In the data rows, the value 128 means zero.
Some points:
[163 143 139 115 115 142  97 104  95 143 169 110 135 117 176 117 126 109 161 145 121  94 137 152 121 120 117 129 134
 154 110 137 144 134 121 106 137 138 130]
[121 101 163 135 100 118 125 186 164 130  34 156 112 143 156 144 153 128 141 116 165  99 127 146 130 114 120  95 157
 172 115 171  54 131 122  91 143 135 103]
[127 119 127 105 146 120 172 117 150 136  94 118 131 124 120 144 170 149 154 197 130 128 109  88 148 126 119 151 105
 176 133 137  68 131 152 123 105 126 137]
[132 126 128 134  91 126 173 119 152 160  80 149 127 115 158 101 106 174 122 166 116 138 155 150 134 109 150 125 161
 133 133 152 112 145 164 149 124 116 145]
[172  96 119 167 167 152  68 104 105 125 131 121 174 154 104  96  86 124 130 119 124 160 166 131 125 139 152  94 114
 127  96 118 146 121 126  87  95 108  99]
[128 117 164 121 114 116 102 143 126 149 122 137 100  92 124 127 120 118 158 153 133 117  98 133 124 109 126 128 140
 152 169 133 129  95 116 155 156 108 146]
[148 126 131 149 135 123 102 104 105  84 102 154 146 159 142 100  94  99 137 113 165 101 156 143  85  85 136 120 121
 134 137  85 146  78 143 116 122  92 132]
[127 116 153 155 137 108 175 122 117 118 167 116 120 158 148 111  89 161 204 121 140 142 109 118 117 125 140 152 122
 117 115 115 183 148 124 147 111 104 137]
[129 148 118 107 154 102 156  86 147 128 140 116 149 134 121 104 175 160 142 123  92 137 101 136 144 131  68 127 142
 156 152  96 110 130 140 135 159 115 136]
[101 136 123  52 116 163 143 166 161 117 138 129 144 176 123 141 155 155 169  96 160 109 126 166 121  89 158 153  91
 130 129 190 175  55 143 149 153 180 127]
[127  90 133 137 153 135 208 112  95 149 185  89 132 159 178 109 108 136 138 136 118 121 150 163 154 111 149 144 136
 125 119  89 124 190  97 105  99 103 110]
[169 112 102 141 151 144 170  95 148 103 183 136 129 123 121  94  92 147 133  66 130 128 140 142 101 169 132 127 109
 142 132  94 151 130 143 138 123 127 118]
[123 168 149 126 118 118 146 147 164 148  61 116 120 105 108 131 136 161 103 161 127 133 130 168 140  87 164  64 145
 140 149 172 138 136 118 123 125  85 110]
[100  96 146 142 134 151 104 121 123 149 112 139 119 121 128  87  95 125  96  96 119 103 132 162 152 112 123  85 114
 112 162 118 106  97 173 108 127 105 108]
[127  97 148 161 112 144 159  90 136 160 111  88 158 171 121 128 125 127 108 182 146  92 121  92 170 175 155 147 146
 146 155 159 166 126 114 104 132 141 111]
[105 108 121 113 108 142 110 121 144 103 155 106 134 134 162 144 152 172 111 125  92 156 122  99 128 124 140 114 127
 150 114  99 103 101 109 137 134 122 135]
[148 137 134 149  68 128 147 119 151 104 147 133 103 119 103 110 102  94 186 110  90 106  81  91  94 130 131 168  97
 131 131 195 156 180 148 115 146 182 138]
[121  80 151 100 202 163 116 121 122 137 135 143 134 132 139 126  78 149 161 108 110 158  71 113  99  87 172  75 160
 107 122 130 156  92 130 114 104 134 146]
[136 151  94 163 135 130 103 138 136 146 140 135 113 118  98 125 133  86 127  78 138 174 126 104 109 153 151 159 130
 116 116 171 177 108 137 127 160 117 129]
[135 114 141 168 107 135 127 115 153 135 170 165 139 116 165 169 107 109 124 155 126 112 128  89 104 152 129 137 133
 138 134 129 149 135 125 126 134 126  92]
[113 134  95 134 175 123 105 149 122 102 116 140  96 138 157 151 104 117 145 119 128 139 107 135  95 153 133 160  98
 117 149 199 119 129 123 139 169 125 124]
[168 133 117 149 164 125 129 153 117 143 152 128 109 155 119 151 140 140 102  92 109 147 117 132 113 101 134 136 105
 122 150 129 146  83 108 127 155 155 135]
[149 134 144 110 119 141 103 132 114 108 123 150 118 147 157 127 187 109 151 129 109 125 159 141 130 142 115 156 136
  94 128 123 155 133 147 143 149 120 132]
[133 164 122 116 176 170 118 143 120 134 180 127 170 135 115 119 111 165 152 141 158 119 129 111 102 202 158 147  87
 141 123 127 121 143 135 106 181 208 122]
[103 126 118 113 180 137 123 111 154 103 120 114 168 127 126 163 190 128 156 149  89 124 121 114 169  89 144 160 133
 162 124 106 110 151 181 139 140 110 132]
[128 117 106 161 134 138 143 109 125 111  87 122 146 123 154 151 163 124 116 133 129 148 159 139 133  87 157 119 140
 113 125 146  83  96 134 101 112 109 152]
[154 143 134  88 150 112 108 187 135  80 119 157  88 136 136 137 142 141 141 139 100 157 115 137  94 157 144 116  82
 138 133 116 137  98  94 116 108 139 153]
[149 133 109 136 108 132 138 163 138 123 109 116 126 103 115 129 134 119  85 129 129 131 133 121 171 150  91 130 131
 115  80 122 160 175 125 102 110 145 138]
[123 139 130 127 128  85 115 152 123 162 145 132 133 118 145 124 151 127 126  98 103 121 151  89 104 132  92 110 107
 156 142 179 167 117 107 143 117 149 171]
[133  85 135 145 142 127 137 131 101 159 145 122  99 118 150 176 122  60 133 144 148 121 163 105  94  78  81 155 146
 115 126 109 122 111 160 122 177  88 109]
[119 117  96  77 152 141  93 104 123 102  85 125 110 135 171 119 103  78 151  88 145 201 161  99 126 145 145 121 109
 114 117  82 181 125 157 142 111 120 101]
[130 113 105 141 139 145 134 143  91 150 135 133 166 161 104 116 104 115 109 125 117 126 121 116 178 112 138 127 137
 147 102 110 148 143 124 119 123 121 124]
[106 152 134  89 110 122 112  90 112 159  82 173 132 136 151 145 113 179 131 107 162 127 139 145 153 118 161  99 155
 125 120 116 143 148 132 101 141 131 150]
[119 130 118 119  99 143 123  94 126 115 140 132 129 171 129 127 174 188 112 114 158 115 146 106 125 164 140 102 175
 124 109 134  95 140  91 135 116 173 113]
[101 110 118 144 118  83  63 134 145 113 103 123 150 110  95 131 106 137  70 178 148 143 135 116 135  92 120  95 119
  99 122 150 129 150  77 174 165 117 130]
[102 142 145 108  80 139 101 165 126 140 102 154 124 115 133 159  56 119 117 161 162 158 126 167 161  75  60 168 146
 107 124 153  84  88  71 159 104 106  86]
[118 105 125 123 112 124 164 145 139  78 107 134 132 114 128 109 115 120  84 134 162  98 129 147 112 194 117  84 159
  84 102 146  95 139 116 131  96 134 143]
[103 134 126 158 146 144 176 130 111 139 167  99 172 137 135 139 100 134 108 122 130  87 117 120 149 156 110  78 177
 149 131  98 128 167 114 133  63 135 100]
[129 120 124 116 115 137 122 141 116  88 109 143 116 111 117  86 163 110 122 116 105 198 130  85 154 127 117 161  83
  92 113 105 174 137 110 158 145 132 130]
[112 143 124 139  91 138 171 129 123 133 151 121 179 135  61 150 110 130 159 144 104 106 149 126 126 183 143 112 151
 153  91 137 114 155 127 126 124 104  99]
[ 99 146 101 122 115  96 148  88 132 146  97 115 121 116  91 129 154 129 157 118  95  99  95 113 144 121  87 121 102
 115 155  97 118  92 111 121 168 144 170]
[119 139 142 143  77  84 143 111 135 159  93 116  99 139 134 108 137 125  75 172 153 116 133 116 169  74  83 167  86
 119 134 119 111 144 123 113 100 114 138]
[143 156 120 144 160  95 113 108 104 113 130 109  63 136 118 155 150  93  74  92 121  86 125 151 157 141 140 117  90
 140 142 145 101 130 153 121 133 121 153]
[146 104 148 133  68  89  95 114 103 130 124  91 115 119  81 135 135 104 154 152 120 110 146 132 132  76 137 106 128
  99 129 108 117 106 167 106 138 135 133]
[136 123 126 154 132 113 112 132 116 153 126 122 153 109 172 122 144 108 112 113 141 123  95 124 136 131 120 123 103
 130 138  89 138 136 144 142 104 114 102]
[142 133 125 138  95 117 154 148 135 142 142 125 153 109  81 140 129 125 101 132 123  98 117 143  98 194 114 154 159
 145 130 128 164  88  94 146 119 146 137]
[167 108 132 161 147 135 172 102 110 118 148 109 136 116  84 127 179 153  94 162 145  69 129 139 157 152 148 156 142
 141 109 104 134 159 113 107 115 135 125]
[115 119 123 106 126 135  97 110 132 108 121 116 107 125 100  89  76 146  98 128 162 146  85 152 131  99  95 154 146
 161 107 186 153 145 105 153 104 133 122]
[134 125 145 131 147 142 149 106 113 120 131 143 189 174 102  91 127 123 119 138 135 149 128 102 138 181 117 129 145
 125 110  57 167 145 122 117 121  96 114]
[105 141 158  80 153 108 143 138 124 114 134 130 108 139 103 184 153 148  85 106 152  94 148 153 142 186 129 118 142
 122 187 118  84 164 151 159 148 134 134]
[103 141 129 107 104 141 202 132 111 123 138 120 118 134 117 105 169 130 127 133 123 110 134 132 170 218 149 111 128
 139 123 149 133 162 105 123 110 161 114]
[146 144 117 122 133 122  74  88 148 146 153 122 141 120 140 135 141 128 136 115 117 141 116 101 126  55 152 132 146
 140 156 164  96 105 130 118 155 195 137]
[142 151 133 130 129 145 127 162 129 149 164 154 127 125 170 136 140  94 149 108  96 150 142 151 134 120 112 102 115
 132 123 113 113 112 146 155 109 149 119]
[105 131 114 127 107 160  73 132 142  66 100 157  97  87 164 143  96 146 104 106 135 111 112 183 151 181 111 124 152
  90 113 104  95 137 134 121 123  77 126]
[134 151 179  93  97 123 102 164 126 135 113 121  91 110 147 143 127 165 147 125 135 175 161 144 100 117 133 149 131
  93 162 186  98 144 108 160 136 100 122]
[141 118 129 155 131 117 127 159 131 162 175 136  92 111 147 113  92 105 135 106 125 133 114 140 119  97 107 158 121
 126 112 105 102  84 113 139 125 128 105]
[118 147  95 137 119 137  91 120 132 115 121 117 117  93 102 131 105 159  84 149 112 108 120 136 131 112 105 149 139
  84 129 122  79 187 130 153  91 138 155]
[107 140 137  98 153 117 131 127 117 118 122 120 135 147 132 108 105 120 146 147 113 154 138 149 108 133 132  94 121
 137 125  94 122 128 167 102 150 102 139]
[117 126 138 136  98 138 105 155 148 128 159 144 138  96  91 127 135 100 155 103 136 122 129 120  67 104 108 104 134
 140 138 103 124 115 111 115  90 110 146]
[144 159  98 112 163 122 141 147 109 155 137 116 108 101 128 147 147 111 128 148 110 162 106  79  83 103 138 160 116
  93 154 125 138 122 162 117 131 145 134]
[115 153 106 144 151 107 130 131 156 145 124 126 120 105 115 122 173  76 154 128 127 153 145 114  93 106 157 145 102
 115 100 113 116 113 141 149 145 149 155]
These points spread out most along one direction. Take the direction at right angles to it along which they spread out most. Go by this last direction. How far along it is each point below, from 0 to 99? The average is 50, and the first point in the table lies past the average. One standard deviation of the points above along it is 16.
[127 119 127 105 146 120 172 117 150 136  94 118 131 124 120 144 170 149 154 197 130 128 109  88 148 126 119 151 105
 176 133 137  68 131 152 123 105 126 137] 37
[134 125 145 131 147 142 149 106 113 120 131 143 189 174 102  91 127 123 119 138 135 149 128 102 138 181 117 129 145
 125 110  57 167 145 122 117 121  96 114] 64
[100  96 146 142 134 151 104 121 123 149 112 139 119 121 128  87  95 125  96  96 119 103 132 162 152 112 123  85 114
 112 162 118 106  97 173 108 127 105 108] 40
[163 143 139 115 115 142  97 104  95 143 169 110 135 117 176 117 126 109 161 145 121  94 137 152 121 120 117 129 134
 154 110 137 144 134 121 106 137 138 130] 59
[146 104 148 133  68  89  95 114 103 130 124  91 115 119  81 135 135 104 154 152 120 110 146 132 132  76 137 106 128
  99 129 108 117 106 167 106 138 135 133] 44
[128 117 106 161 134 138 143 109 125 111  87 122 146 123 154 151 163 124 116 133 129 148 159 139 133  87 157 119 140
 113 125 146  83  96 134 101 112 109 152] 38
[102 142 145 108  80 139 101 165 126 140 102 154 124 115 133 159  56 119 117 161 162 158 126 167 161  75  60 168 146
 107 124 153  84  88  71 159 104 106  86] 16
[172  96 119 167 167 152  68 104 105 125 131 121 174 154 104  96  86 124 130 119 124 160 166 131 125 139 152  94 114
 127  96 118 146 121 126  87  95 108  99] 68
[119 130 118 119  99 143 123  94 126 115 140 132 129 171 129 127 174 188 112 114 158 115 146 106 125 164 140 102 175
 124 109 134  95 140  91 135 116 173 113] 39
[119 117  96  77 152 141  93 104 123 102  85 125 110 135 171 119 103  78 151  88 145 201 161  99 126 145 145 121 109
 114 117  82 181 125 157 142 111 120 101] 75
[146 144 117 122 133 122  74  88 148 146 153 122 141 120 140 135 141 128 136 115 117 141 116 101 126  55 152 132 146
 140 156 164  96 105 130 118 155 195 137] 58
[154 143 134  88 150 112 108 187 135  80 119 157  88 136 136 137 142 141 141 139 100 157 115 137  94 157 144 116  82
 138 133 116 137  98  94 116 108 139 153] 61
